In the data rows, 50 means zero.
Here are some points:
array([10, 50, 68, 54, 51, 42, 43, 51, 70, 20, 44, 29, 64, 44, 31, 91, 41, 43, 57, 71, 28, 46, 72, 89, 97, 85, 83, 57,
       60, 40,  0, 31])
array([51, 25, 39, 39, 45, 29, 53, 49, 36, 13, 34,  9, 43, 57, 42, 52, 71, 61, 48, 32, 36, 47, 60, 33, 68, 67, 52, 68,
       34, 50, 34, 46])
array([27, 62, 58, 19, 47, 57, 30, 39, 47, 46, 48, 69, 41, 39, 25, 47, 49, 51, 41, 74, 57, 33, 46, 81, 76, 69, 82, 49,
       68, 21, 57, 56])
array([49, 54, 70, 44, 48, 17, 47, 70, 72, 27, 60, 42, 48, 53, 40, 69, 74, 52, 48, 39, 41, 46, 63, 88, 80, 73, 62, 53,
       34, 22, 21, 60])
array([57, 69, 49, 65, 42, 52, 75, 42, 42, 48, 37, 39, 27, 44, 27, 20, 64, 25, 21, 54, 45, 46, 73, 61, 43, 39, 45, 49,
       41, 48, 53, 73])
array([17, 37, 67, 43, 55, 42, 29, 41, 50, 50, 57, 47, 74, 48, 62, 85, 48, 51, 69, 73, 25, 34, 30, 46, 46, 29, 39, 24,
       52, 37, 24, 59])
array([55, 59, 70, 34, 38,  3, 51, 61, 52, 24, 45, 40, 62, 39, 46, 56, 62, 69, 56, 44, 10, 30, 65, 77, 65, 59, 44, 31,
       54, 48, 45, 77])
array([54,  0, 45, 62, 44, 39, 37, 37, 16, 40, 53, 23, 79, 73, 64, 57, 35, 38, 46, 11, 36, 45, 46, 22, 54, 46, 44, 70,
       48, 84, 30, 52])
array([45, 14, 35, 49, 42, 42, 50, 61, 38, 56, 75,  0, 88, 68, 47, 30, 29, 31, 44, 33, 35, 56, 61, 51, 74, 80, 67, 69,
       64, 89, 61, 63])
array([62, 45, 36, 54, 30, 65, 47, 29, 24, 38, 60, 56, 58, 66, 54, 30, 19, 36, 60, 35, 55, 38, 34, 13, 59, 74, 35, 56,
       46, 74, 66, 37])
array([39, 23, 44, 44, 62, 35, 64, 65, 72, 61, 56, 63, 69, 35, 47, 69, 56, 72, 57, 61, 33, 66, 49, 52, 38, 28, 73, 49,
       52, 41, 35, 50])
array([47, 44, 23, 26, 59, 63, 68, 54, 35, 51, 19, 64, 44, 63, 59, 40, 72, 56, 45, 64, 77, 61, 65, 36,  0, 16, 37, 22,
       42, 23, 72, 49])
array([34, 66, 50, 44, 65, 80, 61, 53, 42, 50, 32, 69, 38, 34, 57, 64, 43, 57, 48, 63, 61, 60, 69, 52, 36, 39, 44, 21,
       65, 35, 68, 49])
array([86, 51,  1, 60, 47, 65, 32, 33,  0, 61, 51, 56, 27, 59, 66,  6, 27, 29, 23, 34, 78, 73, 63, 61, 45, 60, 43, 70,
       36, 73, 99, 53])
array([45, 59, 34, 26, 17, 51, 50, 27, 12, 57, 38, 56, 26, 63, 58, 11, 36, 19, 36, 52, 71, 40, 52, 22, 37, 58, 16, 63,
       36, 66, 69, 67])
array([32, 66, 70, 30, 61, 59, 66, 81, 89, 66, 58, 66, 74, 25, 22, 61, 50, 62, 63, 51, 45, 29, 42, 47, 14, 17, 30,  0,
       93, 47, 68, 57])
array([41, 93, 52, 59, 57, 64, 43, 64, 40, 57, 34, 62, 16, 59, 84, 40, 46, 31, 20, 69, 58, 52, 39, 41, 42, 38, 41, 57,
       32, 36, 74, 50])
array([74, 48, 40, 54, 36, 69, 53, 48, 46, 62, 64, 40, 52, 60, 69, 41, 23, 62, 67, 45, 68, 54, 55, 49, 73, 85, 34, 41,
       34, 71, 67, 41])
array([52, 52, 46, 45, 57, 63, 57, 39, 28, 19, 51, 51, 51, 58, 54, 47, 34, 53, 54, 46, 71, 69, 80, 24, 49, 58, 30, 50,
       51, 68, 87, 58])
array([40, 51, 30, 61, 71, 46, 50, 66, 38, 54, 31, 26, 29, 62, 70, 42, 53, 42, 43, 45, 38, 37, 39, 64, 79, 77, 69, 65,
       32, 24, 27, 44])
array([61, 67, 56, 18, 65, 53, 34, 48, 37, 59, 49, 68, 42, 53, 74, 65, 37, 59, 34, 50, 77, 65, 50, 55, 55, 56, 50, 63,
       52, 62, 83, 47])
array([32, 40, 46, 37, 48, 49, 58, 74, 50, 37, 26, 45, 30, 46, 54, 41, 43, 41, 44, 53, 34, 35, 46, 31, 39, 63, 72, 73,
       53, 61, 43, 77])
array([50, 56, 36, 63, 58, 64, 33, 43, 39, 65, 39, 62, 10, 40, 65, 34,  0, 37, 49, 77, 62, 69, 38, 44, 61, 46, 47, 67,
       45, 62, 69, 40])
array([56, 37, 57, 44, 63, 56, 59, 70, 75, 70, 48, 47, 65, 21, 30, 84, 39, 79, 64, 53, 31, 43, 57, 72, 64, 56, 87, 58,
       77, 44, 46, 37])
array([13, 53, 51, 60, 52, 81, 52, 55, 40, 50, 39, 41, 51, 61, 72, 58, 33, 59, 57, 77, 50, 60, 79, 49, 68, 73, 54, 65,
       69, 56, 44, 53])
array([63, 60, 30, 58, 70, 64, 78, 80, 41, 77, 38, 39, 42, 51, 67, 41, 51, 63, 35, 43, 55, 60, 64, 42, 45, 63, 68, 57,
       40, 34, 53, 32])
array([33, 25, 52, 45, 26,  6, 33, 53, 65, 44, 61, 38, 78, 49, 51, 63, 64, 56, 73, 54, 12, 42, 57, 74, 63, 61, 55, 53,
       65, 53, 23, 41])
array([55, 36, 44, 46, 35, 39, 56, 21, 40, 29, 30, 66, 46, 58, 27,  5, 51, 18, 31, 41, 51, 35, 45, 60, 30, 37, 52, 62,
       45, 36, 32, 49])
array([40, 45, 87, 58, 68, 45, 35, 59, 64, 38, 44, 23, 50,  9, 19, 85, 58, 73, 65, 47, 26, 40, 39, 82, 60, 49, 82, 42,
       70, 31, 30, 43])
array([59, 59, 47, 53, 78, 76, 64, 62, 27, 42, 12, 62, 27, 78, 81, 41, 55, 27,  0, 45, 68, 72, 48, 33, 30, 31, 49, 80,
       24, 40, 65, 45])
array([19, 21, 28, 37, 35, 70, 58, 58, 30, 51, 55, 28, 30, 30, 51, 30, 31, 52, 51, 45, 42, 47, 60, 32, 51, 53,  5, 32,
       40, 66, 50, 28])
array([31, 50, 69, 50, 51, 57, 43, 53, 73, 30, 43, 37, 73, 29, 39, 93, 68, 70, 63, 49, 31, 27, 42, 77, 56, 66, 69, 24,
       77, 49, 38, 52])
array([64, 21, 25, 48, 41, 39, 57, 57, 40, 25, 36, 21, 22, 40, 39, 22, 42, 28, 26,  0, 57, 70, 51, 36, 37, 38, 41, 58,
       31, 43, 47, 40])
array([45, 49, 41, 53, 34, 70, 56, 61, 43, 60, 51, 49, 45, 74, 82, 32, 27, 20, 28, 39, 55, 50, 51, 22, 55, 45, 15, 56,
       25, 60, 54, 50])
array([70, 64, 48, 48, 69, 70, 69, 42, 32, 34, 43, 37, 28, 39, 38, 26, 57, 53, 34, 28, 71, 56, 58, 31, 17, 33, 46, 57,
       52, 40, 76, 48])
array([63, 47, 45, 44, 63, 76, 71, 64, 26, 57, 54, 39, 55, 51, 51, 29, 36, 50, 45, 58, 72, 71, 62, 28, 45, 41, 36, 49,
       42, 60, 63, 48])
array([66, 53, 36, 39, 36, 23, 57, 40, 59, 53, 47, 51, 42, 51, 40, 26, 84, 50, 51, 49, 54, 65, 68, 59, 27, 25, 37, 51,
       37, 28, 47, 49])
array([43, 39,  9, 38, 52, 49, 63, 72, 28, 60,  9, 33, 28, 67, 78, 26, 24, 46, 23, 55, 73, 83, 70, 43, 60, 48, 48, 75,
       14, 51, 52, 29])
array([55, 41, 75, 35, 72, 46, 40, 53, 73, 55, 57, 57, 70, 44, 34, 96, 62, 72, 68, 63, 45, 48, 48, 74, 52, 34, 82, 30,
       73, 25, 44, 60])
array([54, 65, 79, 50, 58, 52, 52, 53, 70, 61, 35, 56, 55,  7, 31, 66, 30, 61, 68, 86, 63, 56, 60, 56, 43, 14, 40,  1,
       51, 28, 46, 17])
array([43, 16, 65, 57, 43, 33, 44, 50, 46, 45, 61, 17, 66, 53, 47, 69, 69, 74, 83, 54, 43, 51, 49, 43, 61, 56, 67, 65,
       43, 63,  9, 44])
array([18,  8, 63, 46, 43, 16, 52, 61, 76, 39, 60, 47, 83, 64, 63, 90, 83, 66, 71, 42, 12, 29, 36, 34, 49, 41, 49, 41,
       49, 29,  0, 54])
array([33, 68, 70, 68, 49, 70, 27, 32, 49, 12, 51, 49, 40, 40, 45, 56, 20, 29, 56, 82, 67, 47, 22, 45, 68, 60, 51, 54,
       58, 79, 61, 37])
array([50, 50, 68, 34, 50, 48, 46, 51, 79, 51, 71, 69, 77, 13, 15, 85, 64, 74, 81, 71, 54, 31, 26, 51, 47, 48, 55, 18,
       87, 61, 63, 47])
array([68, 71, 61, 35, 60, 56, 21, 40, 44, 32, 44, 67, 48, 33, 58, 57, 38, 52, 37, 58, 55, 74, 24, 59, 40, 43, 56, 36,
       53, 50, 65, 28])
array([36, 33, 59, 44, 56, 30, 54, 56, 67, 29, 84, 46, 53, 48, 33, 62, 76, 82, 66, 49, 14, 22, 36, 37, 60, 57, 60, 67,
       61, 53, 23, 50])
array([31, 42, 66, 60, 55, 81, 47, 49, 68, 55, 56, 61, 54, 26, 52, 55, 29, 69, 62, 75, 48, 44, 36, 29, 44, 36, 50, 33,
       60, 56, 45, 20])
array([38, 52, 53, 45, 54, 29, 43, 57, 59, 64, 39, 59, 42, 49, 27, 25, 54, 26, 44, 62, 44, 47, 31, 55, 40, 29, 64, 56,
       55, 23, 34, 50])
array([23, 54, 48, 33, 70, 48, 50, 77, 75, 52, 53, 58, 75, 43, 45, 84, 42, 59, 34, 48, 20, 29, 57, 72, 66, 76, 93, 52,
       86, 37, 27, 54])
array([56, 51, 59, 76, 28, 33, 49, 55, 66, 52, 55, 35, 55, 61, 63, 57, 56, 24, 48, 15, 36, 21, 41, 63, 77, 63, 43, 69,
       43, 48, 36, 46])
array([44, 59, 55, 26, 69, 73, 59, 68, 34, 48, 27, 38, 58, 56, 42, 40, 24, 43, 30, 44, 61, 54, 58, 36, 26, 36, 29, 35,
       40, 38, 58, 59])
array([65, 53, 50, 70, 69, 69, 41, 55, 29, 80, 54, 63, 42, 43, 60, 32,  0, 30, 40, 46, 55, 66, 44, 48, 71, 72, 70, 70,
       39, 60, 63, 36])
array([55, 63, 57, 65, 38, 80, 60, 53, 47, 60, 69, 66, 67, 85, 86, 48, 39, 35, 45, 36, 72, 46, 53, 50, 55, 65, 18, 51,
       40, 67, 73, 60])
array([65, 88, 56, 29, 63, 82, 65, 42, 45, 57, 49, 75, 30, 40, 23, 26, 57, 66, 49, 75, 75, 60, 68, 57, 42, 49, 37, 39,
       50, 46, 71, 48])
array([39, 15, 48, 44, 46, 36, 52, 61, 61, 37, 68, 40, 84, 57, 60, 61, 42, 69, 67, 51, 45, 54, 65, 40, 66, 35, 36, 38,
       29, 44, 31, 33])
array([40, 30, 34, 37, 26, 29, 61, 48, 63, 46, 55, 42, 59, 37, 47, 60, 60, 84, 84, 42, 44, 37, 59, 74, 60, 76, 63, 45,
       64, 39, 24, 49])
array([77, 48, 19, 33, 43, 55, 61, 53, 46, 68, 15, 44, 33, 59, 48, 41, 31, 39, 33, 43, 70, 68, 66, 48, 35, 43, 58, 66,
       46, 36, 64, 39])
array([34, 26, 47, 45, 36, 43, 48, 46, 58, 46, 57, 36, 68, 57, 54, 68, 26, 26, 39, 43, 39, 34, 47, 39, 72, 83, 58, 62,
       63, 64,  9, 54])
array([59, 56, 69, 37, 57, 41, 55, 54, 76, 54, 64, 76, 66, 39, 29, 50, 70, 59, 56, 61, 73, 75, 84, 81, 55, 47, 58, 45,
       78, 40, 65, 63])
array([46, 67, 53, 44, 73, 47, 38, 72, 79, 44, 68, 45, 60, 11, 22, 66, 48, 77, 63, 64, 36, 61, 52, 81, 50, 33, 60, 13,
       79, 61, 58, 54])
array([46, 82, 59, 52, 45, 72, 50, 42, 58, 67, 44, 80, 31, 62, 63, 44, 44, 24, 46, 63, 70, 54, 36, 61, 42, 41, 44, 53,
       44, 24, 61, 44])
array([51, 32, 73, 63, 58, 59, 83, 60, 57, 51, 64, 58, 73, 38, 38, 58, 81, 82, 56, 34, 18, 37, 79, 54, 61, 51, 35, 39,
       61, 68, 26, 45])
array([68, 54, 46, 25, 31, 12, 50, 49, 49, 49, 39, 67, 71, 57, 38, 23, 64, 44, 48, 45, 58, 60, 68, 68, 33, 40, 48, 47,
       53, 42, 56, 66])
array([56, 91, 64, 54, 67, 80, 52, 51, 51, 56, 37, 89, 35, 59, 49, 42, 52, 31, 22, 60, 70, 42, 38, 35, 24, 37, 51, 41,
       30, 31, 71, 55])
array([52, 40, 21, 51, 30, 36, 53, 65, 15, 53, 20, 26, 24, 89, 94, 28, 48,  1, 13, 19, 47, 47, 35, 25, 46, 39, 24, 72,
        0, 67, 56, 53])
array([39, 24, 39, 66, 55, 34, 49, 41, 53, 30, 32, 22, 41, 59, 47, 62, 63, 40, 51, 47, 52, 49, 35, 37, 41, 54, 81, 98,
       60, 70, 36, 70])
array([45, 58, 50, 61, 55, 65, 70, 60, 25, 52, 40, 66, 55, 69, 71, 21, 42, 44, 25, 40, 50, 57, 71, 29, 43, 61, 35, 61,
       45, 58, 55, 61])
array([44, 53, 47, 39, 48, 54, 34, 31, 48, 58, 72, 69, 63, 59, 58, 58, 12, 62, 55, 58, 50, 48, 41, 30, 57, 66, 43, 49,
       49, 58, 48, 36])
array([35, 51, 44, 57, 77, 99, 86, 67, 41, 69, 34, 43, 31, 48, 49, 41, 21, 46, 41, 70, 54, 50, 54, 29, 36, 50, 57, 54,
       61, 54, 69, 41])
10 more points follow, each with its number after it:
array([25, 37, 51, 47, 36, 33, 63, 60, 87, 33, 58, 29, 79, 39, 53, 85, 81, 73, 80, 47, 17, 13, 44, 58, 61, 70, 64, 45,
       69, 68, 23, 30]) 0
array([63, 80, 66, 45, 63, 80, 73, 73, 85, 64, 53, 71, 61, 22, 18, 30, 39, 44, 63, 56, 65, 41, 59, 49, 21, 30, 38,  2,
       76, 36, 57, 53]) 1
array([29, 56, 49, 61, 67, 67, 27, 51, 27, 54, 51, 64, 46, 52, 71, 48, 15, 43, 27, 63, 50, 66, 43, 23, 43, 50, 49, 59,
       55, 63, 53, 33]) 2
array([86, 78, 72, 46, 69, 52, 38, 54, 58, 58, 33, 63, 51, 56, 62, 52, 50, 45, 10, 35, 48, 53, 28, 46, 31, 20, 42, 45,
       35, 45, 76, 52]) 3
array([52, 33, 53, 41, 77, 28, 32, 54, 62, 27, 67, 32, 52, 25, 33, 73, 65, 81, 79, 58, 43, 67, 46, 79, 77, 62, 68, 43,
       51, 41, 36, 28]) 4
array([66, 57, 44, 33, 46, 32, 56, 58, 66, 51, 52, 44, 58, 29, 30, 35, 58, 46, 25, 26, 29, 56, 66, 77, 36, 34, 46, 43,
       66, 56, 66, 48]) 5
array([23, 43, 37, 40, 18, 30, 59, 35, 14, 27, 29, 34, 54, 78, 73, 32, 48, 20, 21, 30, 46, 38, 58, 23, 38, 58, 21, 68,
       34, 72, 50, 61]) 6
array([63, 39, 48, 62, 41, 29, 42, 27, 47, 39, 52, 44, 56, 61, 54, 56, 76, 44, 57, 32, 23, 21, 19, 40, 43, 50, 68, 85,
       59, 54, 47, 83]) 7
array([66, 50,  8, 46, 25, 33, 60, 55, 10, 50, 35, 35, 43, 89, 75, 11, 58, 33, 23, 31, 68, 75, 69, 37, 39, 34, 23, 67,
       16, 63, 72, 56]) 8
array([37, 50, 49, 43, 56, 64, 48, 54, 52, 58, 53, 44, 81, 43, 43, 78, 53, 64, 85, 50, 55, 36, 52, 73, 39, 51, 43,  0,
       66, 33, 48, 27]) 9
Which of these numbered points is nearest to each point below, ignoring the 3 directions in which the first points spread most? Its number follows each.
array([ 0, 40, 41, 24, 34, 37, 40, 55, 52, 27, 49, 48, 56, 62, 50, 71, 64, 58, 63, 61, 19,  5, 47, 62, 72, 94, 64, 44,
       65, 50, 14, 67]) > 6
array([60, 65, 32, 51, 62, 56, 47, 55, 32, 62, 24, 59, 30, 57, 65, 29, 26, 18,  0, 29, 61, 75, 53, 41, 22, 30, 45, 56,
       25, 18, 71, 27]) > 2
array([86, 48, 39, 41, 46, 22, 58, 48, 44, 71, 57, 65, 63, 63, 51, 34, 64, 48, 41, 37, 54, 75, 62, 57, 36, 27, 38, 45,
       30, 40, 50, 48]) > 8
array([76, 70, 55, 79, 38, 46, 44, 58, 31, 66, 38, 51, 38, 73, 76, 28, 38,  0, 16, 19, 58, 42, 27, 37, 30, 41, 22, 70,
        9, 58, 68, 68]) > 3
array([54, 69, 52, 45, 71, 81, 63, 53, 64, 68, 47, 73, 57, 38, 54, 61, 36, 50, 52, 57, 84, 65, 53, 74, 32, 31, 25,  6,
       38, 33, 60, 15]) > 9
array([58, 70, 20, 59, 59, 78, 40, 60, 40, 77, 57, 66, 45, 44, 64, 31,  0, 43, 34, 52, 38, 56, 32, 49, 59, 61, 67, 53,
       53, 67, 81, 25]) > 5
array([53, 34, 52, 47, 67, 44, 35, 54, 50, 53, 49, 42, 45, 27, 34, 63, 49, 76, 55, 45, 29, 64, 52, 77, 80, 68, 87, 54,
       53, 23, 37, 35]) > 4
array([81, 82, 77, 54, 89, 48, 63, 59, 50, 60, 12, 55, 46, 39, 52, 63, 73, 64, 34, 43, 47, 55, 45, 41,  0,  0, 39, 25,
       50, 25, 78, 53]) > 3
array([41, 50, 41, 92, 33, 87, 65, 48, 55, 59, 48, 40, 20, 62, 57, 36, 46, 37, 47, 60, 72, 47, 43, 21, 41, 55, 45, 86,
       46, 60, 56, 46]) > 0
array([54, 32, 44, 56, 19, 77, 91, 58, 48, 50, 49, 62, 58, 72, 70, 39, 59, 39, 63, 46, 38, 35, 44, 30, 67, 60, 38, 58,
       38, 71, 51, 63]) > 0
array([46, 55, 52, 61, 41, 53, 52, 38, 60, 46, 56, 73, 30, 57, 53, 35, 64, 40, 60, 35, 53, 35, 33, 52, 26, 46, 47, 46,
       50, 33, 53, 84]) > 7
array([42, 72, 55, 56, 63, 52, 25, 47, 25, 56, 20, 57, 50, 45, 65, 64, 31, 56, 47, 72, 57, 52, 30, 55, 60, 51, 59, 49,
       40, 50, 46, 46]) > 2
array([30, 47, 73, 33, 60, 28, 21, 67, 79, 49, 61, 51, 74, 22, 36, 68, 50, 63, 69, 66, 25, 30, 21, 56, 66, 55, 55, 34,
       57, 45, 17, 34]) > 2
array([27, 54, 55, 54, 56, 44, 51, 41, 43, 13, 73, 57, 75, 68, 52, 71, 64, 64, 58, 40, 23, 24, 39, 43, 66, 65, 44, 52,
       66, 74, 43, 52]) > 6
array([65, 84, 67, 48, 79, 65, 54, 71, 83, 86, 60, 75, 52, 29, 32, 40, 32, 45, 51, 68, 77, 63, 44, 42, 21, 17, 28, 17,
       45, 24, 58, 40]) > 1
array([58, 54, 34, 23, 38, 46, 60, 42, 40, 45, 53, 45, 48, 58, 45, 29, 46, 19, 43, 36, 49, 38, 48, 65, 44, 52, 32, 38,
       54, 66, 73, 62]) > 5
array([57, 52, 48, 51, 54, 33, 55, 42, 48, 49, 45, 59, 47, 40, 27, 29, 48, 43, 41, 37, 34, 61, 57, 78, 49, 47, 76, 54,
       60, 24, 38, 64]) > 5
array([48, 51, 48, 53,  0, 42, 56, 40, 44, 33, 52, 33, 60, 85, 61, 39, 63, 30, 52, 38, 34, 30, 50, 46, 61, 78, 37, 62,
       48, 85, 48, 75]) > 6
array([69, 54, 38, 66, 63, 44, 17, 33, 38, 51, 30, 32, 45, 61, 80, 55, 53, 36, 53, 78, 80, 88, 19, 63, 55, 28, 69, 68,
       18, 45, 48, 11]) > 4
array([39, 36, 47, 26, 48, 73, 53, 37, 56, 47, 47, 37, 39,  8, 10, 54, 56, 84, 64, 59, 53, 37, 56, 76, 75, 75, 73, 48,
       68, 32, 32, 35]) > 4
array([68, 81, 47, 40, 70, 54, 51, 62, 60, 69, 46, 54, 46, 36, 29, 40, 57, 55, 62, 46, 59, 62, 39, 72, 19, 25, 49, 13,
       58, 17, 76, 34]) > 9
array([71, 67, 27, 69, 50, 34, 52, 59, 26, 44, 33, 33, 36, 50, 54, 24, 29, 32, 20, 22, 39, 65, 50, 36, 40, 41, 44, 60,
       29, 53, 62, 51]) > 5
array([42, 34, 67, 56, 64, 68, 60, 43, 61, 28, 62, 42, 56, 18, 21, 83, 66, 99, 90, 48, 28, 27, 38, 51, 65, 55, 51, 31,
       69, 69, 43, 49]) > 0
array([28, 36, 38, 41, 49, 55, 74, 81, 45, 46, 51, 39, 65, 60, 57, 62, 55, 64, 50, 45, 17, 17, 60, 30, 67, 82, 56, 55,
       62, 72, 34, 71]) > 0
array([27, 50, 63, 57, 36, 31, 66, 52, 62, 52, 55, 47, 55, 78, 64, 45, 51, 18, 54, 47, 39, 44, 51, 39, 47, 52, 24, 54,
       36, 56, 25, 59]) > 6
array([63, 38, 16, 46, 41, 57, 72, 69, 56, 58, 46, 22, 48, 53, 49, 44, 42, 44, 27, 10, 48, 65, 58, 33, 25, 28, 34, 49,
       36, 61, 69, 49]) > 5
array([45, 25, 36, 58, 31, 58, 58, 27, 31, 49, 46, 49, 62, 98, 69, 53, 55, 48, 61, 34, 51, 35, 58, 22, 40, 46, 39, 65,
       50, 70, 37, 66]) > 6
array([69, 51, 36, 57, 66, 60, 70, 76, 49, 75, 44, 37, 39, 44, 50, 37, 33, 54, 24, 32, 55, 76, 61, 27, 32, 33, 54, 77,
       49, 57, 70, 40]) > 5
array([46, 66, 50, 36, 63, 86, 94, 74, 55, 60, 51, 72, 45, 60, 57, 29, 69, 51, 25, 49, 77, 61, 68, 39, 19, 44, 21, 31,
       43, 50, 66, 41]) > 0
array([37, 24, 39, 39,  7, 29, 61, 44, 46, 56, 82, 51, 63, 65, 52, 31, 77, 53, 76, 56, 49, 45, 61, 63, 69, 66, 34, 44,
       45, 64, 27, 60]) > 8
array([71, 53, 25, 44, 42, 43, 37, 48, 46, 77, 31, 54, 60, 54, 44, 51, 40, 63, 69, 48, 43, 35, 33, 65, 37, 45, 64, 37,
       34, 35, 48, 45]) > 9
array([76, 48, 46, 70, 55, 60, 49, 46, 53, 85, 64, 50, 40, 17, 25,  9, 44, 41, 41, 25, 53, 48, 42, 70, 50, 21, 41, 36,
       55, 30, 58, 36]) > 5
array([59, 37, 25, 60, 61, 61, 48, 31, 13, 42, 27, 54, 29, 61, 64, 12, 31, 30, 34, 33, 63, 68, 48, 26, 38, 46, 53, 70,
       28, 42, 59, 49]) > 2
array([38, 42, 60, 48, 71, 29, 51, 61, 72, 51, 50, 59, 56, 26, 20, 66, 52, 62, 56, 70, 33, 42, 57, 72, 60, 53, 79, 56,
       61, 45, 17, 59]) > 2
array([58, 80, 66, 65, 74, 73, 46, 56, 37, 65, 38, 67, 31, 48, 69, 55, 22, 39, 38, 58, 69, 45, 37, 40, 40, 38, 34, 23,
       36, 46, 82, 56]) > 3
array([58, 67, 86, 75, 82, 64, 42, 64, 82, 69, 39, 43, 35, 17, 31, 66, 48, 57, 72, 66, 44, 39, 25, 76, 52, 35, 57, 16,
       65, 25, 58, 62]) > 3
array([33, 43, 35, 19, 24, 30, 37, 30, 38, 37, 53, 42, 55, 58, 48, 51, 36, 39, 47, 70, 43, 30, 32, 25, 77, 60, 63, 74,
       44, 61, 23, 49]) > 6
array([69, 53, 64, 57, 41, 34, 51, 43, 56, 31, 71, 53, 47, 78, 51, 44, 92, 27, 41, 15, 52, 38, 41, 47, 43, 41, 30, 52,
       33, 44, 54, 59]) > 3
array([54, 49, 44, 53, 36, 57, 56, 12, 25, 33, 32, 43, 10, 39, 26, 31, 51, 34, 29, 42, 79, 58, 64, 50, 62, 42, 45, 62,
       32, 41, 59, 51]) > 4
array([60, 31, 62, 78, 25, 63, 56, 55, 48, 61, 40, 46, 64, 83, 80, 43, 19, 16, 45, 40, 47, 39, 34, 26, 52, 82, 57, 68,
       34, 71, 29, 53]) > 1
array([46, 46, 71, 38, 40, 34, 43, 60, 54, 40, 77, 50, 99, 41, 52, 90, 62, 76, 76, 49, 18, 43, 50, 70, 62, 62, 54, 25,
       71, 53, 43, 58]) > 8
array([54, 70, 96, 65, 74, 62, 32, 33, 70, 19, 41, 40, 51, 30, 37, 99, 56, 65, 73, 77, 48, 32, 31, 66, 68, 49, 59, 23,
       71, 54, 53, 43]) > 3
array([70, 47, 83, 65, 53, 30, 41, 18, 53, 29, 67, 51, 49, 35, 25, 67, 81, 72, 65, 34, 45, 17, 30, 47, 48, 32, 61, 52,
       61, 39, 43, 63]) > 7
array([57, 45, 69, 40, 58, 38, 54, 45, 71, 50, 64, 65, 44, 38, 22, 41, 62, 48, 51, 39, 55, 56, 72, 72, 43, 27, 39, 25,
       66, 30, 44, 44]) > 5
array([43, 49, 43, 23, 37, 17, 21, 36, 35, 56,  0, 65, 32, 61, 56, 39, 56, 39, 25, 62, 59, 57, 62, 54, 35, 40, 66, 60,
       42, 31, 56, 54]) > 2
array([49, 36, 44, 66, 22, 53, 49, 49, 47, 47, 70, 49, 46, 72, 79, 47, 47, 44, 49, 20, 41, 34, 35, 47, 84, 87, 38, 68,
       38, 67, 37, 40]) > 0
array([39, 32, 51, 77, 64, 62, 78, 48, 59, 53, 62, 75, 59, 63, 43, 24, 47, 19, 53, 47, 57, 42, 39,  7, 26, 45, 42, 63,
       50, 32, 40, 57]) > 1
array([41, 69, 85, 55, 66, 78, 52, 45, 84, 62, 45, 55, 41, 11, 13, 59, 39, 51, 40, 61, 34, 26, 37, 76, 85, 56, 73, 29,
       62, 35, 47, 42]) > 5
array([77, 42, 59, 94, 58, 54, 55, 44, 34, 52, 30, 23, 26, 61, 67, 36, 51, 13, 33, 28, 51, 47, 32, 30, 46, 64, 57, 88,
       15, 60, 35, 49]) > 3
array([54, 55, 65, 52, 71, 58, 72, 64, 83, 56, 67, 58, 54, 32, 17, 64, 40, 56, 63, 38, 44, 49, 61, 60, 67, 59, 65, 53,
       79, 53, 38, 51]) > 1
array([61, 53,  0, 59, 38, 47, 55, 61, 34, 80, 66, 53, 44, 89, 80, 22, 37, 32, 45, 39, 60, 62, 46, 19, 30, 57, 22, 58,
        0, 40, 55, 31]) > 9
array([18, 47, 16, 59, 35, 55, 52, 65, 40, 63, 49, 42, 34, 50, 80, 37, 23, 38, 47, 49, 47, 54, 45, 40, 51, 67, 38, 58,
       43, 65, 63, 26]) > 0
array([26, 18, 65, 52, 45, 38, 53, 57, 60, 30, 54, 30, 67, 53, 38, 84, 80, 64, 75, 63, 16, 25, 51, 49, 91, 85, 80, 65,
       68, 73,  0, 62]) > 0
array([58, 29, 42, 51, 48, 30, 32, 39, 55, 65, 54, 63, 40, 45, 42, 58, 47, 42, 42, 49, 62, 64, 39, 84, 73, 64, 92, 80,
       36, 42, 43, 63]) > 4
array([39, 56, 69, 46, 45, 32, 64, 48, 64,  0, 46, 42, 36, 38, 31, 62, 67, 42, 38, 34, 50, 45, 58, 51, 71, 71, 45, 56,
       40, 52, 28, 49]) > 6
array([40, 30, 63, 41, 21, 28, 24, 39, 41, 28, 63, 38, 55, 59, 49, 63, 87, 54, 62, 34, 27, 29, 43, 51, 67, 72, 55, 51,
       51, 42, 25, 56]) > 6
array([79, 41, 75, 55, 76, 67, 62, 51, 71, 58, 74, 73, 81, 39, 41, 76, 40, 65, 61, 51, 51, 44, 44, 35, 32, 47, 54, 40,
       65, 58, 69, 55]) > 3
array([59, 69, 47, 67, 40, 54, 23, 40, 29, 34, 44, 47, 34, 61, 78, 50, 34, 37, 27, 44, 67, 56, 31, 37, 55, 41, 38, 53,
       34, 58, 69, 36]) > 3
array([32, 42, 63, 22, 61, 26, 22, 57, 62, 38, 36, 46, 31, 22, 11, 73, 59, 62, 56, 61, 42, 45, 38, 79, 59, 45, 74, 35,
       63, 32, 48, 56]) > 4
array([48, 35, 76, 77, 61, 60, 51, 42, 59, 43, 65, 50, 62, 47, 40, 70, 87, 58, 68, 64, 17, 11, 34, 44, 60, 65, 74, 67,
       76, 59, 33, 72]) > 7
array([68, 56, 31, 67, 43, 56, 70, 56, 17, 79, 49, 49, 34, 82, 72,  0, 58, 34, 37, 44, 77, 78, 66, 32, 23, 23, 19, 56,
       29, 62, 75, 56]) > 8
array([54,  1, 52, 64, 64, 54, 68, 67, 48, 54, 62, 24, 80, 53, 47, 54, 34, 45, 52, 24, 32, 52, 69, 44, 81, 76, 81, 72,
       67, 68, 21, 54]) > 1
array([16, 29, 53, 50, 43, 12, 34, 52, 58, 18, 52, 33, 70, 49, 52, 82, 73, 46, 53, 48, 11, 35, 43, 79, 80, 71, 79, 68,
       64, 68,  9, 43]) > 2
